Each path is a new rotation, seen through one point. The rows after it are directions, each followed by how far the rotation turns it, in degrees each step (0 if it stays put).
Each turn is a multiple of 5 degrees from 10 to 175, or 0.
Each row of a path follows its step; steps can be skipped.
path 1
step 0: [-12, -4, 12, 2, -11, 8, -6, 5, 0, 3, 1, -2, 1, -7, 3, -5, 5, 16, -3, -12, 7, -22, -3, 13, -24, -2, -3, 18, 20, -3, -1, -9, 8, 5, -2, 10, -23, 17, -4, 25, -3, 9, 19]
step 1: [-11, -9, 11, 0, 0, -10, 12, 4, -4, 9, -6, 11, -1, 28, 6, 5, -5, 3, 11, -9, -1, -19, -2, 11, -18, -8, 2, -4, 21, 9, -7, 7, 18, 11, 0, 16, -17, 16, -5, 17, 3, 12, -16]
step 2: [-18, 3, -7, 6, -11, -9, -3, 24, 8, 2, -13, 1, 0, -6, 13, 12, -1, 2, 14, 4, -9, -16, -9, 16, -17, 1, 15, -4, 9, -14, -16, 8, 10, 11, 9, 21, -2, -5, -20, 16, 3, -5, -7]
step 3: [-10, 18, 14, -6, -4, 9, 2, 1, 13, -7, 11, 12, -6, -23, 4, 18, -8, 4, 19, -3, -10, -21, -4, 7, -19, -1, 11, -2, 22, -5, 1, 7, 3, -10, -10, 23, -12, 4, -3, 13, -7, 3, 2]
step 4: [-3, -4, 11, 4, -2, -15, -2, 5, 6, -6, -3, -1, -6, 1, 1, 17, -8, 6, 16, -20, 4, -7, -12, 16, -13, 11, -4, 6, 1, -6, 12, -14, 4, -14, 2, 19, -25, 17, -6, 28, -9, 9, -10]
step 5: [-16, 4, -15, 2, 10, -5, 1, 4, -4, 15, -13, 11, -15, 11, 5, 23, 14, 18, 5, -20, -11, -1, 1, 16, -7, -6, 9, 11, 13, -4, -7, 2, 14, -3, 1, 16, -15, 8, -19, 12, -14, 7, -2]
step 6: [-15, 18, 3, 4, -7, -7, -10, 2, -17, -7, -5, 4, -7, -2, 5, 5, 5, 13, 15, 0, -6, -11, -2, 12, -7, 1, 4, -8, 26, 7, -14, -10, -5, 17, 2, 27, -21, -1, -11, 16, -8, -11, 14]
step 7: [-18, 8, 6, 4, -17, -9, 2, 0, 21, 0, 1, 4, -16, 3, 3, 8, -18, 18, 2, 1, 6, -19, -13, 18, -11, -6, 3, -9, 6, 4, -1, -9, 13, 12, -21, 19, -19, 13, 3, 3, -11, 1, -2]
step 8: [-9, 6, -10, -2, -9, -12, 5, 10, 6, -2, -9, 5, -11, -4, 20, 16, 0, 12, 8, 4, 4, -13, -7, 17, -7, 10, -5, 14, 24, -11, 4, 2, 23, -2, 6, 0, -14, 28, 3, 17, 6, -7, -8]
step 9: [-8, 1, -2, -12, -8, -8, 3, 15, -3, 10, 2, 8, -11, -4, -8, 21, 3, -4, 8, -1, -20, -17, 0, 4, 8, -10, 1, -3, 20, 6, 13, 6, 23, 0, 12, 27, -15, 7, -11, 21, -2, -6, 5]
step 10: [-22, 6, 15, 13, -9, -11, 13, 19, 9, -8, 2, 3, -8, -1, 10, 9, 0, -4, 12, -2, -21, -4, -5, 19, 6, 4, 20, 12, 4, 7, -1, -16, -5, -1, -1, 28, -18, 8, -7, 8, -5, -2, 7]
Speeds:
[1, 1, -4, -1, 3, 2, -3, 3, 3, -1, -2, 1, 2, -5, 0, -5, -9, 4, -4, -4, -2, 3, -5, -5, 0, -2, 1, 1, 4, 2, -1, -7, 2, -2, -1, -2, 1, 5, 8, 6, 0, 5, -3] | 95
[1, -6, -4, -2, 1, -4, -2, 0, -4, -5, 8, 4, -3, -2, 5, -2, 1, 6, -4, 3, 3, -3, -3, 5, 5, -5, 6, 0, -2, 6, 2, 1, 1, -2, 0, -1, -1, 0, -1, 1, 6, 0, 2] | 35
[4, -5, 0, -2, 8, -2, 3, -3, 0, 5, -9, -1, -2, 5, -2, -4, 4, 2, -2, -1, 0, 0, 2, -2, 1, -1, 2, 4, 2, 1, 6, 3, 4, -2, 5, 3, -3, -1, 1, 6, 3, -3, 1] | 90
path 2
step 0: [-8, 3, -11, 1, 1, -5, 8, -4, -3, 18, -5, 1, -15, 11, -19, -13, -11, 2, -19, 4, -1, -4, -3, -27, -7, -5, 7, 4, 11, 20, 8, 14, -6, -8, -14, 8, -5, -13, 18, 3, 6, -4, 6]
step 1: [-9, 2, 6, -11, -20, 25, 14, -4, 6, 7, 3, -13, -3, 4, 14, -5, -12, -20, -4, 4, -2, 5, 1, -12, 5, 2, -10, -11, 17, 20, 3, 0, -2, -3, 9, 6, -16, 6, 1, 12, -23, 1, 5]
step 2: [-3, 13, 2, -4, 1, -7, 5, 2, 7, 10, 18, 13, 14, -5, 8, 12, -16, -5, 7, 22, 11, -5, 0, 9, 19, 10, -8, -10, 5, 24, 11, 6, 1, -12, -6, 14, 11, 5, 16, -11, 3, -6, 1]
step 3: [-14, -7, 1, -4, -3, 19, 1, -6, -14, -1, 14, 14, 1, -18, -18, 22, -18, -2, -3, 0, 10, 7, 15, 16, -7, 12, -6, 2, 0, -11, 4, -4, -2, -7, 11, 17, 3, 10, -9, 7, -1, -7, 17]
step 4: [-18, -1, -1, -4, 24, -21, -10, -6, -1, -13, -4, 10, -9, 0, -17, 12, 1, -8, -11, 9, -2, 3, 3, 2, -8, -15, -9, -11, 17, 1, 0, 5, -16, 4, 7, 22, -2, 0, 0, 0, 12, -18, -11]
step 5: [-11, -2, -3, -25, -11, -14, -7, -11, -23, -3, 3, -9, 12, -2, 1, -8, 8, -8, -8, 2, -3, -7, 5, -3, -7, -18, -6, -11, 8, -7, 13, -1, 4, 21, 14, -6, -3, 18, -2, 18, -7, -5, 14]
step 6: [-4, -5, -18, -27, 17, -8, -7, -10, 19, -5, 9, 11, 8, -2, 2, -6, 21, 3, -13, 5, 10, 0, 4, 4, 15, 3, 1, -2, -7, 15, 7, 13, 15, 19, -4, 0, -1, -5, 9, -2, -10, 9, 0]
step 7: [-9, -10, -6, 0, -1, 22, 9, -7, 9, 10, 16, 2, -1, -2, -14, 6, 8, 9, -8, 7, -11, -16, 10, -1, -4, -7, -12, 8, -3, -16, 27, 10, 10, 3, -20, -7, -4, 5, -10, -3, -4, 17, 10]
step 8: [5, -8, -19, 2, 11, 10, -6, -5, 27, 9, -3, -4, -6, 4, -5, 4, -20, -1, 5, 22, -2, 21, -1, -17, -15, -5, -7, -9, -2, 3, 6, 10, 0, 11, -6, 1, -10, 7, -6, 0, 18, 5, -14]
step 9: [-3, 18, -7, 7, -16, -8, 5, -4, 13, -8, 9, -16, 4, 5, -3, 8, -5, -4, 20, 9, 11, 7, 8, -25, 7, -18, -7, -2, 4, -12, 12, 1, 3, -11, 21, -2, 8, 16, -12, 3, -6, 11, 5]
step 10: [-1, 5, -5, 7, 5, -11, -11, 6, 13, -22, 3, 11, 29, -5, -10, -3, -6, -13, -3, 10, -1, 22, 1, 0, 2, 17, 18, -8, 2, 8, 13, -1, 12, -7, 12, -8, 5, -3, -7, -13, 5, 6, 13]
Speeds:
[4, 2, -2, -3, -4, -2, -4, -3, -4, 4, 3, -6, 3, 0, 8, -4, -1, 0, 1, 4, 9, -1, -2, 3, 2, -2, -1, -3, 0, -1, -1, -1, 6, -1, 6, 3, 3, 1, 1, -3, 1, 4, -6] | 100
[-3, -2, 6, 0, 2, 3, -1, 2, -1, 2, 6, -3, 7, -2, -5, -8, -2, 2, 0, -1, 0, 0, -5, -2, -8, 2, 2, -1, -5, -1, 0, -1, 7, -2, 1, 1, -4, 4, 1, 3, 1, -5, 3] | 155
[9, 0, 4, -3, 0, -1, -1, -4, -2, 2, 1, 0, 3, 2, -1, 0, 3, -2, -5, -3, 3, 0, -3, -3, -1, 3, -4, 9, 8, 0, 3, 5, 2, 3, -1, -3, -5, -4, 1, 0, -3, -2, -1] | 60
[-7, 1, 1, -7, -4, -5, 5, 5, 3, -2, -2, -3, -1, -1, 3, -5, 1, -7, 0, -3, 0, 3, 0, -1, 0, 2, 4, 5, 0, -3, 6, 2, -3, -2, 5, -1, 0, -3, 4, 3, 5, 1, -3] | 80
[1, -4, -1, 1, 3, 1, -5, -2, 2, 5, -1, -4, -1, 9, -4, -1, -5, 1, -2, -4, 3, 1, -2, -1, 4, -7, 0, 1, 1, -6, 2, -6, -7, -1, 2, 4, -2, -1, -1, 2, 6, -2, 2] | 85
[-4, -1, -2, 1, -7, 2, 2, -4, 1, 0, 5, 0, -1, 0, 3, 4, 0, 4, 5, -6, -1, -3, 0, 1, -8, -3, -4, 0, 4, -6, 2, -5, -1, -1, 4, -4, 2, -3, 3, 2, -7, 1, 4] | 175
